In the rows, 128 means zero.
First come named moves, each a turn or a mirror, each shown by rows before and after it. For each pair of rows after them, which moves, in which order, take the first row to the second? The first pair is done for you.
move C:
[125 155 164 156 103 133 119  93 150 125 116 107  90 167 115 126 139 112
  98  88 129 134 123 147 141 149 100 144 113 142 165 148 140 127 143 137
 138 115 143 146 120 122 155  97 120 126] => [134 159 149 150 109 138 121 107 134 118 129  99  88 169 122 130 140 123
  85  87 120 125 133 144 123 142 105 133 110 142 147 152 146 121 143 137
 145 118 146 132 116 120 161  87 126 116]
[135 157 120 108  98 134 121 168  94  79 173  86 106 179 112 120 131 144
 104 138 122 107 147 105 139 117 156 122 112 120  91 136 103 110 126 141
 136 132 118 122 124  78 159  60 141 139] => [124 142 148 147 104 143 128 132 152 116 126 122 129 169  85 104 114 103
 130 147 112 119 117 140 209 125 130 161 135 121 150 134  80 147 142 106
 147 121 110 164 101  88 104 111 123 184]
[145 149 128 110 119 131 133 152  91 120 115  79 159 149 121 111 124 124
  88 165 118 113 115 155 118  86 165 152 136 137 117 122 133 107 116 124
 112 136 160 115 147 110 141 108 128 109] => [143 135 145 122 119 137 130 128 126 133  94 100 171 141 100  99 112 105
 103 160 121 121 103 170 160  93 149 165 143 130 151 117 119 130 121 107
 119 122 155 135 136 117 108 130 123 129]
move J:
[ 88 145 148 122  82 115  82 133 110 141 116 114 154 131 123 199 107 204
 161 135 129 140 134 120 100  80 160 144 109 164  94 105 170  84 156  85
 159 133  98 181  88 124 136 158 106 135] => [ 92 138 105  87 117 138  83 145  72 137 115 120 162 149 147 172 135 168
 146 150 111 144 123 134  72  61 159 115 114 132 100  92 149 107 154 104
 134 118 133 159  81 104  90 178  78 144]
[115  89 129 116 131 135 106 131  85 186 111 159 173 130 112  82 121  91
 128 156 108 126 134 140 120 115 169 152 117 138  99 121 148 108 154 176
  81 105 161 165  79  79 143 146 103 154] => [114  97 160 145 107 113 106 119 115 190 117 153 166 118  95 108 110 120
 148 140 126 122 145 137 146 137 168 180 109 176  94 136 168  91 166 167
  91 112 128 182  92  98 180 128 121 146]
[168 104 129 108 102 113  97 143 107 129  91 183 135 131 142 119 141 127
 110 112 133 105 112 144  49 151 152  82 123 151 126 169 199 111  95  97
 125  69 101 164  95 176 158 106 129  72] => [167 103 119 102 110 118 102 149 101 129  88 187 141 133 145 118 148 123
 107 113 129 106 109 146  37 144 148  60 126 149 131 161 195 115  90  91
 118  65 108 154  92 175 156 104 123  79]
move S:
[124 120 166 113 124 150 138 145 124 135 122 154 144 112 146 114 172 114
 119 124 105 126 104 126 157 160 122 102 124 134 146 123 133 148 132 140
 136 120 108 166 122 114 109 114 115 137] => [129 127 165 105 116 150 130 134 125 139 117 163 141 115 147 128 173 120
 139 118 109 135  96 131 165 166 119 106 131 130 151 115 141 147 139 132
 142 123  98 174 122 114 113 119 115 126]
[150  93  88 118  96 134 130 125 123 149  98 116 101  94 173 154 124 107
 120 108 123 144 100 166 105 127 103 114  64 101 125 119 111 103  88 114
 102 149 153 126 120 125 106 131 154 122] => [153  86 109 127 107 141 141 127 117 154 104 132 111  83 159 131 118  79
 103 134 114 140 106 174 116 141 124 124  58 123 107 128 109 103  82 137
  90 154 151 135 116 131 130 114 161 123]
[131 120 160 136 102 106 147  97 169 139 131 129 107 115 132 154 100 165
 177 111 143 140 135 111 137 139 105 156 137 146 110 121 130 130 153  98
 142 116  93 144 149 142 137 131 152 115] => [134 135 128  93 126 127 155 100 139 101 141 120  91 121 164 145 118 152
 140 111 136 134 130 117 107 135  86 112 143 104 121 115  98 150 119  96
 136 119 112  98 162 148  95 150 152 110]
[112 144 161 144  84 108 106 143 123 114 139  91 115  98 136 150 112 160
 141  94 151 128 143  97 130 126 147 131 142 168  85 153 162  96 181 122
 142 124 107 127 137 117 171  97 154 119] => [114 164 115 102 101 114 117 146 104  84 148  73  99 107 172 156 130 153
 114  87 150 131 133 106 101 115 130  91 144 127 100 136 138 115 158 112
 138 122 124  89 158 122 126 112 147 112]

Between the rows of a pair lie 2 to 3 moves.
[148 115 147 128 142  82 128 131  90 136  97  99 138 107  70  90 124 141
 121 140 159 106 171 113 126 149 144 124 120 147  62 160 158 100 147 158
  99 111 129 142 127  92 194  77 142 120] => [137 116 141 146 127  80 106  89 129 182  70 120 146 109  81 105 122 135
 175 124 160 138 134 120 157 132 129 152 139 130  96 132 177 109 179 125
 103 107 134 182  89  87 138 116 118 148] | J, S, C
[133 142  96  88 145 156 141 142  97 121 128 126 117 152 152 130 134 147
 106 139 137 109 150 110  86 101 126  92 122 107 106 117 128 130 110 146
 126 128 148 111 117 103 134 140  99 110] => [139 156 120 103 131 141 144 136 127 103 135 114  96 140 146 147 118 176
 110 117 159 104 163  94 108 118 112 107 108 127 111 125 133 120 107 130
 152 143 120 119 145 126 163 120 117 102] | J, S
[133 129 154 150 134 113 117 111 142 154 131 101 132 112 116 138 100 117
 126  97 118 115 154 125 127 172 151 135 110 158  88 163 143 120 121 142
 128 115 118 121 162 166 188 105 170 107] => [124 127  79  96 159 126  93 107 111 137 131  87 122 142 171 150 136 117
 118 103 112 136 125 127  82 131 137  90 127  96 112 133 125 151 118 133
 111 106 157  91 151 136 111 147 130 100] | S, J
[138 145 132 125 125 139 131 125 134 114  99 116 132 102 159 130 143 145
 107 101 149 111 137 126  69 136 150 125 114 131 101 125 154 110 116 132
 110 147 108 102 136 156 185 108 120 102] => [138 150 111 112 129 138 129 117 147 109 100 115 126 106 177 138 149 146
 109  96 155 108 128 134  76 125 134 113 123 113 124 117 145 125 113 121
 118 154 114  90 145 156 152 122 116 103] | C, S, C
[123  95 150 146 137 107 129 109 147 155  81 181 160  86 122 161 129 111
 154 120 175 136 113 127 123 158 121 146 149 108 147  98 120 145 120  91
  99 146 114 159 124 162 105 179 154 129] => [136 120 108 102 149 106 132 136  98 113 119 148 144  96 158 171 155 135
 114 114 181 112 134 102  57 143 131 100 134  95 113  93 120 129  97 102
  92 155 129 103 149 152 132 148 158  91] | S, C
[ 65  82 117 106 118 142  82 122 146 216  54 199 187 118 127 101 174  92
 166 157  70 186  67 176 137 117 124 101 150 161 144  92 187 142 145 141
 104 102 192 157  72  98 109 203  85 158] => [ 76 113  44  48 119 140  70 165  82 169  96 137 152 132 181 144 196 144
 126 133  93 165  94 128  40  88 126  45 131 138  91  85 210 118 138 164
  85 122 195 104 109  78 146 159  97  96] | S, C
[120 129 118  97 137 140 120  99 123 100 123 133  93 142 122 101 120 160
 109 113 137 149 121 111 115 160  74 149  85 120  71 229 128  83 140 182
  77 138 123 103 129 140 157 124 162 153] => [113 110 140 124 131 139 110  83 168 137  96 151 106 137 103  99 108 154
 138 118 138 160 106 125 147 161  82 178  89 132  91 226 137  82 154 177
  76 127 130 135 100 133 142 145 149 175] | J, S, C
[119 150 118 143  78 118 124 126 177  91 175  93  94 133 142 137 101 181
 130  99 156 120 139  72 131  94 156 139 106 126 111 142 145 107 154  94
 148 137  75 140 132 139 141  97 128 112] => [128 120 119 130 131 150 143 154 102 106 171 132 141 143 115  55 114  98
  94 164  99 111 158 106 127  80 188 132 106 118  91 150 120 123 128 159
  93 118 129 124 101 103 137 114 104 143] | J, S
[127 157  84 133 140 130 145 189  75 131 105 135  98 129 136 117 172  84
  79 179 119 115 137 168  97 118 120 130 162 137 106 112 154 113 141 163
  87 111 160 125 159 139 144  96 143 141] => [126 165  87 134 118 111 129 176  93 146 102 121  95 137 145 144 164 123
 107 161 126 131 140 148  93 115 137 143 156 154  93 103 177  88 175 156
  95 111 140 136 151 131 171  90 146 130] | C, S, C
[144 137 109 137 128 112 188  98 162 143  91 146 148  84 107  71 108 130
  64 132  84 157 143 126 174 199  95 148 166 176 138 122 118 191 102 140
 166 151 154 133 145 191  85 171 137 169] => [147 127 134 159 103 100 184 105 157 163  96 143 159  74  86  75  90 162
  83 120  99 153 153 115 171 213 124 176 149 209 101 126 154 162 119 138
 163 143 141 147 142 188 134 139 146 164] | C, S, C
[ 99 119 119 128 125 156 111 104  97 109 106 128  95 121 179 138 138 190
 107  89 146 148 127 113  74  94 120  74 113 108  95 113 153  99 118 135
 139 123 152 108 133 131  85 151 112  81] => [111 118 143 130 142 161 135 127  79  89 110 133  95 107 160 108 132 164
  76 109 137 122 142 120  81 114 120  64 103 117  84 132 127 103  94 163
 138 132 150  98 148 143 108 133 125  84] | J, S
[115 119 138 132  91 117 105 138 136 143 145 109 136 107 108 182 118 167
 146 108 141 156 144 112 103 132 130 143 117 153 108 118 162 101 154 119
 130 149 109 164 122 117 194 122 143 113] => [125  94 110 105 142 146 109 155  81 150 134 130 162 116 114 130 134 103
 118 151 100 158 143 131  86 117 142 119 127 132  94 109 135 118 131 165
  87 129 154 150 103  82 162 143 119 130] | J, S
[129 157 163 134 139 153 168 140 182  70 137 101  77 131 146 140 135 127
 115 126 131 123 112 114 167 152 100 124 138 138 192 138  92 139  81 100
 158 141 119 117 133 148  70 127 121 134] => [130 134 207 175 129 147 160 144 189 125 120 130 110 121 107 122 120 109
 141 140 111 123 117 115 200 162 138 167 137 173 177 146 121 117 109 125
 146 129 118 158 113 145 109 117 118 158] | S, J, S
[110 133  99 125 126 129 135 131  92 157 128 117 132 158 182 148 165 125
 129 109  99 126 118  82  63 140 145  54 123 174 122 139 148 121 162 116
  98 115 157 105 110 110 154 100 115  95] => [116 134  98 115 137 133 141 129  89 146 122 117 130 169 193 145 179 108
 110 126  96 129 112 100  63 140 133  41 129 163 140 127 131 133 146 115
 104 114 175  87 114 113 130 107 118  98] | C, S, C
[133 123  99 131 124 122 136 121 127  88 137 146 112  95 143 161 108 179
 139  90 165 126 151  84  95 165 152  91 116 151 103 127 132  82 107 144
 119 140 106 154 161 132 163 105 126  81] => [135 128  77 106 137 130 148 110 136  67 131 140 109 106 166 159 112 168
 128  94 166 135 131  93  97 157 125  69 127 116 133 114 111 110  93 126
 124 138 121 134 155 136 112 137 122  90] | C, S, C
[154 120 107 104 155 144 146 108  75 107 121 157 127  84 162 133 125 137
 106 104 132 110 155 169  95 122 111 105 120 114 137 143 113 139  81 144
 106 152 174 107 147 118 155 151 102 128] => [153 122 121 114 143 131 144 115  75 132 124 156 135  84 146 133 120 142
 118 103 132 110 177 152  95 130 134 120 114 143 109 148 128 108 104 157
 109 147 153 122 148 113 199 131 102 125] | C, S, C
